0: [ 2.86  1.07 -0.03 -0.6   0.13  1.08 -1.1  -1.15]
1: [ 0.65  0.68 -0.53  1.22 -0.58 -0.88 -1.1  -1.03]
2: [-0.47 -0.7  -1.13 -0.51 -0.11 -1.23  0.33  1.29]
3: [ 1.49 -0.85 -0.99 -0.83 -0.44  0.37 -0.46  0.12]
4: [ 0.58  1.12 -0.24  1.06  0.15 -0.62 -0.64 -0.25]
5: [-0.88 -1.24 -1.13  1.63  1.11 -1.23 -1.1   1.13]
6: [ 0.45  0.25 -0.11  0.67 -0.69 -0.03  0.44  1.53]
7: [-0.16  0.99  0.87  1.66 -0.48 -1.23 -0.92 -1.15]
8: [ 0.46  0.55 -0.93 -0.58 -0.01 -1.23 -1.1  -1.15]
9: [-0.21  1.08  1.88  0.7  -1.11  0.14  0.48  2.19]
10: [-1.11 -1.05 -1.05 -0.88 -1.11 -0.46  0.72 -1.15]
11: [ 0.1  -1.24 -1.1  -0.78  1.4  -0.33 -1.1  -1.15]
12: [ 0.18 -1.24 -0.71 -1.08 -1.11 -1.23  1.55  2.42]
13: [ 0.85  0.11 -1.13 -0.69 -1.11 -1.23 -1.1  -0.25]
14: [-1.11 -0.13 -0.34 -1.08 -0.75 -1.23 -1.04 -1.15]
15: [-1.11  0.64  1.03  2.17 -0.73 -0.13  3.52  1.62]
16: [ 0.2  -0.15  0.24 -1.08  1.08  0.6   0.18  1.13]
17: [-1.11  0.29  2.28  1.12 -1.11 -1.11  1.02  0.03]
18: [-0.73 -0.74 -0.02  1.72  1.04  0.21  0.88 -0.74]
19: [-0.6  -0.36 -1.13 -1.08 -0.78  0.26 -1.1  -1.15]
20: [ 0.9   2.88  1.08  0.8   0.64  0.69  0.18 -0.95]
21: [-0.35  0.38  0.26 -1.08 -0.1   0.58  1.02  0.31]
22: [-0.73  0.34  1.29 -1.08 -1.11 -1.23 -1.1  -1.1 ]
23: [-1.11 -1.24 -0.6  -0.28 -1.11 -0.28  0.57 -0.15]
24: [-1.11 -1.24 -1.13 -1.08  0.98 -0.05  0.38  0.29]
25: [-0.04  0.53 -0.64  0.6   0.41 -0.71 -0.29 -1.1 ]
26: [-1.11  0.21 -1.13  0.29 -0.24  0.13  0.37 -1.15]
27: [-1.11 -0.57  0.84 -0.6   2.4   2.69 -0.82 -0.83]
28: [-0.1   0.07 -1.13 -0.27  1.41 -0.18 -1.02 -1.15]
29: [-0.36  0.42  1.19  0.24 -1.08 -0.25  0.03  1.36]
30: [-1.11 -1.24 -1.13 -1.01 -0.27  1.58  1.68 -0.49]
31: [-0.58 -0.54  0.07  2.34  1.9   0.79  1.67 -0.61]
32: [ 0.56  1.71  0.45  0.83  0.5   0.33  0.03 -0.7 ]
33: [-0.99 -1.24 -0.13 -1.    1.52 -1.23 -1.1   0.  ]
34: [ 2.47  0.7  -0.08 -0.05  0.32  0.48 -1.1  -0.85]
35: [ 0.71 -0.54 -0.23  0.44 -0.79 -0.95 -0.28  0.89]
36: [-0.15  0.79 -1.13  0.62 -0.91 -1.23 -0.57 -0.89]

[ 2.27  0.19 -0.88 -0.09  0.93 -0.52 -0.98 -0.72] 34
[-1.03 -0.97 -1.01 -1.08 -0.77  0.42 -0.76 -0.51] 19
[-0.4  -1.24 -1.13 -1.08 -1.11  2.32  3.07  1.04] 30
[-0.59 -0.81  0.05 -0.19 -0.37 -0.76 -1.02 -0.46] 14
[ 0.7   0.03 -1.13 -0.86 -0.75  0.92  0.24 -0.4 ] 3
[ 0.64 -0.32  0.07  0.67  2.19  0.09 -0.62  0.95] 16
[-0.4  -0.34 -0.7  -0.47 -0.34  0.95 -0.69 -0.88] 19
[ 1.26  0.1  -0.38 -0.66  2.04  0.74  0.21  0.77] 16
[-0.66 -0.84 -0.21 -1.02  0.92 -1.16 -1.1  -0.22] 33
[-1.11  0.23  1.58  0.92 -1.06 -0.43  0.66 -0.3 ] 17
[-0.09 -0.78 -0.86 -0.59 -0.1  -0.88  0.02  0.92] 2
[ 0.23 -0.63 -0.08 -0.48  2.22  0.2  -0.24  0.77] 16
[ 1.43  0.54 -1.13 -0.77 -1.    1.    0.22 -0.11] 3
[-0.8  -0.22  0.55 -0.73  2.1   2.31 -0.56 -0.41] 27
[-1.11 -1.24  2.03  0.1  -1.11 -1.23 -1.1  -1.15] 22
[-0.96 -1.24 -0.05  0.69  1.89  0.26 -0.15 -0.6 ] 18
[-0.62 -0.29  0.39  0.99  0.65  0.07  0.51 -0.14] 18
